Some points:
(-0.38, 1.43, -0.27, -0.75, -0.95, -1.42, -0.32, 0.35, -2.07, 0.86,
 1.14, -0.94, -0.10, 0.03, 0.15, 0.41, -0.86, -0.31, -2.00, 1.09,
 -0.86, 0.02, 0.35, 0.53)
(-2.66, 0.27, 0.40, -0.14, 1.77, -0.02, -1.07, 1.08, 0.54, -2.04,
 -2.10, 2.36, 1.05, 0.08, -1.31, -1.00, 1.48, 0.36, 0.20, -0.46,
 -1.56, 0.00, 3.34, 0.96)
(0.30, -0.97, -0.80, 0.92, 0.73, 0.29, 1.24, -0.05, -1.02, -0.71,
 2.21, -4.33, -0.29, 1.06, 0.24, 0.61, 0.58, -0.40, 0.77, 0.00,
 0.26, 1.16, -0.16, -0.71)
(0.16, -0.20, 0.33, 1.04, -1.33, 0.15, 0.98, -0.17, -0.38, 2.63,
 0.69, -1.77, 0.24, -0.47, -1.26, -1.05, -1.29, -0.37, -2.01, 0.06,
 0.97, 0.12, -0.06, -1.01)
(-0.30, 0.53, -2.03, -1.50, 1.49, 0.03, 0.17, 0.29, -0.21, 0.06,
 -0.10, 2.26, -1.26, 0.91, 0.53, 0.22, -0.31, -0.31, -1.65, 1.23,
 -1.13, -0.70, 0.31, 0.12)
(1.85, -1.84, -0.15, 0.78, -0.45, 0.08, 0.68, 1.84, 1.26, -1.97,
 0.70, -1.82, 0.70, -0.17, -1.70, -1.03, 0.27, 1.05, 2.60, 0.37,
 0.39, 0.76, -2.28, 0.00)
(-0.21, -0.94, -0.32, -0.72, -1.27, 1.40, -1.25, 0.33, 1.56, 2.81,
 0.91, 2.64, 2.55, -0.73, 0.78, -0.39, 0.31, -0.31, -1.37, 0.47,
 -0.61, -0.52, 1.44, 0.60)
(-1.56, -1.00, 0.43, 0.43, 0.69, -0.35, 2.38, 0.60, -0.82, 1.24,
 0.70, -0.88, 0.82, -1.54, -0.70, 1.30, 0.98, 0.33, -0.82, 0.93,
 0.52, -1.58, 1.51, 1.38)
(1.34, -0.97, -1.42, 0.71, 0.71, 0.48, -0.96, -1.16, 2.26, 1.68,
 -1.80, -0.41, 0.26, 0.83, 2.79, -0.60, -2.49, -0.30, -0.29, -0.19,
 -0.37, -0.50, -0.46, -2.22)
(-0.45, -0.03, 0.01, 0.09, -0.10, -2.16, -0.62, 0.81, 0.45, 0.02,
 0.86, 1.14, 0.93, -0.18, 0.66, -1.46, -0.07, -0.66, -1.85, 0.24,
 -1.36, 0.46, 1.48, 0.16)
(0.92, 0.75, 2.32, 0.28, 0.91, 1.53, 0.07, -0.83, 0.62, -1.41,
 -0.63, -0.55, -0.10, 1.37, -0.80, 0.52, -1.29, 1.42, 2.27, -0.57,
 0.48, -0.90, -1.94, -0.92)
(1.15, 0.25, -1.09, -1.19, -0.65, 0.90, 0.32, -0.50, 1.03, -1.27,
 0.04, 0.06, 1.78, 0.47, -0.26, -0.22, -0.29, 0.52, 0.05, 0.34,
 -1.26, 1.01, 0.03, -0.35)
(-1.71, 0.44, -1.46, 0.64, 0.71, 0.28, -0.44, 0.40, 1.09, -1.04,
 0.24, 0.76, -0.55, 0.59, 0.26, -0.32, 0.21, 0.73, 0.93, -0.42,
 -0.54, -0.20, -0.88, -0.68)
(-0.62, 0.88, 0.46, -0.79, -0.04, -0.39, 0.35, 0.33, -0.32, -0.16,
 -0.50, 0.28, -0.92, -1.21, -0.33, -0.22, 0.37, 1.14, 2.65, -1.92,
 0.76, -0.12, -0.18, 1.62)
(-1.13, 0.26, -0.11, -1.27, -0.38, -0.93, -1.16, 1.26, -1.47, 1.29,
 -0.19, 0.56, 0.59, -0.46, 0.74, 0.37, 1.27, -0.09, -0.41, 0.19,
 0.27, 0.50, -0.24, 0.69)
(-1.84, 1.74, -0.73, -0.98, -1.18, 0.36, 0.43, 1.42, -0.67, 0.31,
 0.58, 1.13, 0.16, -2.35, -1.22, -1.21, 0.03, 0.05, 0.14, -0.86,
 -0.03, -1.50, 1.56, 0.87)
(0.06, 0.74, 1.83, 0.65, -1.76, 0.89, -0.77, 0.51, 0.31, -2.06,
 -1.85, 0.24, -1.31, -0.78, -2.55, 1.69, 0.86, 0.01, 2.63, -1.45,
 -0.34, -1.81, 1.19, 2.30)
(-0.16, -1.44, 0.55, 0.03, -0.42, -0.68, -1.32, 1.04, -0.24, 0.32,
 0.33, 0.45, 1.33, -1.07, 0.43, 1.99, 0.40, 1.37, -1.08, -1.13,
 1.10, 0.15, 0.28, 0.73)
(-0.38, 0.64, -0.26, 0.53, -0.08, -0.17, -0.18, 0.02, -0.58, -1.11,
 -0.07, -0.56, -0.36, -0.25, 0.78, 0.55, -1.62, -0.63, -0.29, -0.26,
 -1.52, 0.13, -1.53, -0.81)
(-1.09, -0.41, 1.47, -0.33, -1.08, 2.15, 2.02, 0.69, -2.39, -1.54,
 1.06, -4.39, -0.54, 1.09, -1.86, -0.17, -0.10, 1.94, 2.00, -1.07,
 2.94, 0.95, -0.07, 1.44)
(-0.11, -0.82, -0.34, 0.43, -0.66, -0.63, -0.88, -0.29, 1.20, -0.05,
 0.11, 0.50, 1.44, 1.03, 1.33, 0.14, 1.23, -0.32, -0.56, 0.47,
 2.17, 0.67, -0.07, -0.65)
(1.44, 0.01, -0.90, 1.09, -0.48, 0.26, 0.50, -0.70, 0.17, -0.01,
 -1.07, 1.39, -1.52, -0.46, 0.33, 0.22, -1.27, -1.23, 0.46, 0.31,
 0.10, 0.93, -0.61, -0.48)
(1.90, -1.82, 1.81, 0.17, 0.38, -1.23, 0.23, -2.01, -1.16, -1.22,
 -0.33, 1.98, -1.19, 0.81, -0.46, -0.24, 1.68, 0.05, -0.64, 1.20,
 1.21, -0.32, -1.74, -2.19)
(0.31, 1.36, 1.07, 0.07, 0.72, -0.50, -0.41, -1.52, 0.29, 2.88,
 -0.67, 0.74, 0.48, 1.25, -0.30, 0.12, -0.48, -0.80, -1.14, 0.44,
 -1.66, -0.49, 0.89, 0.17)
(2.75, 0.28, -0.40, 0.30, -0.15, 0.27, 0.04, -1.24, -0.60, 1.79,
 -0.76, 0.61, -0.87, 0.89, 1.73, -0.48, 1.21, -0.74, -1.27, 0.64,
 0.83, 1.56, -0.68, -1.40)
Along one direction, these points spread out more than along any other. Take the direction at right angles to it along which they spread out most. Then take the direction at right angles to both along which they spread out most. Go by this last direction. How many in every 100 of the points above lie lower along it than each point below? Answers are rounded to whole numbers. More than half of the points above lie lower than the first one.
(0.39, 1.10, 0.32, -0.90, -0.73, 1.66, -0.42, -0.01, 0.44, -0.66,
 0.32, -0.39, -0.04, 0.22, -1.04, 0.64, 0.39, -1.62, 2.25, -1.47,
 0.22, -0.17, 1.06, -0.39) -> 28
(1.52, 0.49, -0.88, -0.39, 0.57, -0.39, 0.53, -0.80, -0.12, -3.19,
 0.03, -1.54, 1.42, 0.72, -0.73, 0.23, -0.10, -0.32, 0.95, -0.24,
 -0.59, -0.34, -0.54, 0.07) -> 28
(0.73, 0.21, 1.38, 0.89, 0.04, -0.26, 2.36, -0.64, -0.55, 1.90,
 0.82, -1.52, -0.91, -0.46, 1.14, 0.58, -0.56, -0.29, -0.69, 1.56,
 1.07, 1.11, -1.59, -2.71) -> 80
(-1.60, -0.78, -1.15, 0.03, 1.47, -0.30, -1.01, -0.92, -0.16, -0.84,
 -0.57, -0.80, -0.89, 0.94, 2.81, -0.98, -0.29, 0.07, 1.61, -0.28,
 -0.22, 0.60, 0.48, -0.03) -> 28
(-1.10, -0.29, 0.12, -0.08, 0.81, 0.13, -1.48, 1.41, 1.30, -1.40,
 0.80, -0.37, -1.06, -1.42, -0.75, -0.48, 1.80, 1.25, 2.55, -0.64,
 0.34, -1.80, -0.38, 2.18) -> 20
(-0.13, 0.49, 0.14, -0.24, 0.20, -0.47, -0.82, 0.77, -0.34, 0.61,
 0.62, 1.61, -2.02, -1.12, 0.69, -0.52, -1.25, 0.34, -1.90, 0.97,
 0.74, 0.09, -0.11, 0.96) -> 60
(-0.15, 0.24, 0.24, 0.45, -0.05, -0.38, -1.30, -0.44, 0.51, 1.39,
 -0.94, 1.86, 0.03, -0.30, -0.20, 0.78, -1.02, -1.73, -2.69, 0.88,
 -0.18, 0.67, 0.48, 0.29) -> 56
(0.77, -0.61, -0.59, -0.23, 0.55, -0.59, 2.11, -1.86, 0.08, 0.90,
 -0.58, -0.30, 0.16, 0.69, 0.06, 0.00, 0.23, -0.21, -1.39, -0.45,
 -2.15, 0.07, -0.84, -0.50) -> 60
